One vector is turned by the same rotation once a tick. Each row is the vector after some number of ticks, and that number follows the row.
The counts run from 0 to 859.
[120  88 138 171 176 110 126 116  96 160 158 131 121 118 108  94 115 108
 120 146 140 130 154 177 118 112 113 134 176 172 149 161 121 152 150 116
 140 181] : 104
[140 149 127  98  74 137 115 142 137 112 138 164 152 192 137 138  91 139
 151 106 109 115 169 165 131 131 158 133 129 137  93 131  98 106 131 170
 164 136] : 181
[146  98  88 121 134 105 105  78 136  98 123 108 128 134 156 114 204 125
 110 126 147 101 119 157 120 139 108 154 116  90 107 138 134 132 113 181
 142 173] : 126
[168  87 118 102 106 116 121  73 131  82 119 150 162 131 113 134 131 113
 127 117  96 124 158 160  67 167 152  98 102  82 129 155 109 118 157 124
 158 144] : 474
[ 94 170 122 119 113 141  76 173 104 144 111 139 133 172 135 144 138 140
 123 118 122 138 127 178 101 138 124  71 131 155  64 139 105 135 107 175
 118 120] : 173
[119 159 100 158 125 123  60 139 130 174 123 112 145 138 113  98 118 128
 108 145 151 119 112 192 155 120 112 181 178 168  96 118 135 135 146 150
 137 149] : 417
[147 109 115 140 140 115  83  78 140 131 161  77 139 132 124 112 165  85
  74 141 160 104 110 157 132 135 116 169 146  92 119 118 123 107 113 123
 112 152] : 244
[ 96 104 141 131 159 100 177  95 145 103 119 149  97 117  88  65 131 128
 134 136 134 107 147 163  96 115 154 120 112 128 137 145 170 126 124 161
 172 148] : 830
[109 151 138 126  83 150 106 118 145  86  95 147 124 160 108  97 113 138
 180 142 130  87 161 162  88 143 167 130 116 139 141 134 152 133 150 179
 172 114] : 306
[111 109 102 190  96 126  97 124 124 120 130 159 132 145 123 113 120 179
 112 136 142 122 136 187 148  98 138 150 175 154  96 121 145 107 102 158
  94 169] : 420
[121 112  97 134 139 114 129 126 116 110 166 107 104 156 178 160 169 109
  87 149 120 102 144 126 149 110 115 137 161  91  89 152 111 139  58 149
 139 156] : 526
[ 95 123 128 104  90 107  89 128 151 147 124 132 121 142 142 106 150 114
 145 115 136 100 114 179 109 138 158 176 141 136  81 133 116 104 105 182
 134 203] : 698
[121 114 112  92 197 104 157 150 143 116 108  92  93 127 157 110 165 123
 135 145 133  72 129 120 134  75 137 135 114 164 104 170 114 137  93 147
 163 150] : 688
[128 120 112 146 156  89 107  96 140 108  96  77 100  98 110  95 168  89
  94 134 170 115 116 144 113 147 136 115 107 130 139 146 169 169 134 104
 138 159] : 120
[143  91 105 134 143 142  93 124 143 110 109 105 120 160 146 118 114 141
 116 130 127  70 152 143 214 115 123 147 141 140 154 163  98 113 130  90
 140  68] : 774
[ 83 147 102 126 118 131 130 108 112 106 143 174 134 118 160 126 105 164
 172 107 101 165 135 146 144 153 156  89 121 177  77 129 128 129  88 103
 147 139] : 23
[118 124 131  99 140  98 120 124 119 170 152 143 113 145 119 110 102  78
 126 102 122 143 147 182 135 184 110 133 155 119 125 169 115 172 148 103
 199 134] : 504
[177  89 105 132 171 150 121 114 111 152 111 122 131 143 160  80 138 125
 139 125 112  81 139 158 154 130 103 163 129 144 103 157  81 123 178  96
 143 154] : 93
[140  86  99 144 112  96 105  90 137  80 120 128 173  75 102 146 102 136
 104 131 122 151 128 153 124 112 171  90 133 165 124 145 133 113 125  79
 137 157] : 594
[ 96 106 117 199 160 123 127  92  94 139 140 156 103 157 125  79 143 150
 111 116 169 132 136 185 129 136 100 120 144 147 118 119 146 131 117 145
  85 149] : 259
[147 137 124 149 219 126 167  78 101 115 124 122 117 117 103  84 155 120
 103 147 148 128 142 143  74 120 107  88  95 141 113 142 150 154 152 123
 157 132] : 117
[151  92 121 133 156 114 131 119 140 120 107  96 129 128  77  87 127  95
  76 175 127  95 154 143 101 120 125 132 149  95 125 158 156 145 155  85
 157 127] : 798
[ 96  92 157 109 122 104 155 138 129 124 139 168 107 172  88 114 106 107
 118 104 133 127 169 176  95 148 164  70 111 117 129 141 116 104 106 123
 119 125] : 345
[171 139 140 101 142 124 147 104 115 117 192 123 145 153 149 165 114  84
 119 115 107 133 175 119 103 132 153 118 122 126 109 138  68 120 119 117
 169 161] : 354
[ 72 139 131 127 144 111 100 165 117 174 122 102  98 137 149 128 161 112
 138 124 155 122 117 157 110 112 145 121 145 187  90 147 113 149  96 147
 109 188] : 695
[100  87 120 105 186  89 150 117 134 139 157 108 104 134 117 133 157  94
  88 127 122 114 121 155 118 144 118  88 119  91  90 141 116  99  87  94
 129 103] : 364
[102  88 102 107 133  87 151 142 147 132 115 151 112 118 149 107 130 141
 149 111 105 123 124 163 150 108 160 134 140 172  96 159 121 116  89 144
 156 199] : 700
[130 140 136 170 202 124 110  89 101 131 166  67 116 115 132 121 151  78
  94 151 160 118 124 129 119 126 118 123 138 166 129 131 116 136 116  67
 112 126] : 241
[150 154  99 106 128 129 122 118 133 110 120 124 158 108 125 119 136 126
 106 170  98 116 111 134  90 111 151 142 133 118  28 106 135  96 134 122
 145 168] : 560
[114 126  82 118 126  80 113 139 142  79 129 101 138 103 134 171 137 136
  93 145 109 150 134 135 116 102 124  87 148 147  97 170 136 162  78 147
 184 139] : 159
[111  89 120 145 182 112 153 167 117 155 108 139  86 170 117  86 132 134
 117 132 134  99 165 172 154 112  98 111 152 133 126 181 122 162 123 129
 153 103] : 657
[154 156 125  69 146 152 122 124 142 114 122 100 154 131 148 143 114 101
 146 158  78  90 141 108 117 137 165 117 116 134  82 137  85 105 144  74
 177 103] : 199
[145  94 112 148 193 122 124 147 106 141 105  96 121 131 107 108 136 121
  74 146 136 100 148 146 120 100 105  92 133 150 117 161 106 134 145  71
  98 111] : 85
[ 95 157 120 157 108 131  92 110  92 117 146 165 129 138 167 118 151 132
 161 115 137 149 142 171  97 165 122 116 140 162 107 131 128 180 119 182
 142 192] : 142
[126 138  98  87 119 101 140  95 161  85 107 128 117 151 155 121 159 146
 120 106 143 113 112 152 141 124 148 128  75 116  70 120 127  93  82 175
 141 142] : 8
[ 85 133  85 105 131 121 118 127 108 119  99 163 118 119 185 122 151 151
 180 102 113 146 117 154 136 147 126 102 106 180  90 153 106 155  99 142
 146 156] : 857
[118 172 110  94 146 113 114 105 128 122 124 113 131 105 135 123 176 107
 109 135 138 140 105 145  61 165 140  96  87 117  52 119 148 133 112 130
 151 176] : 0
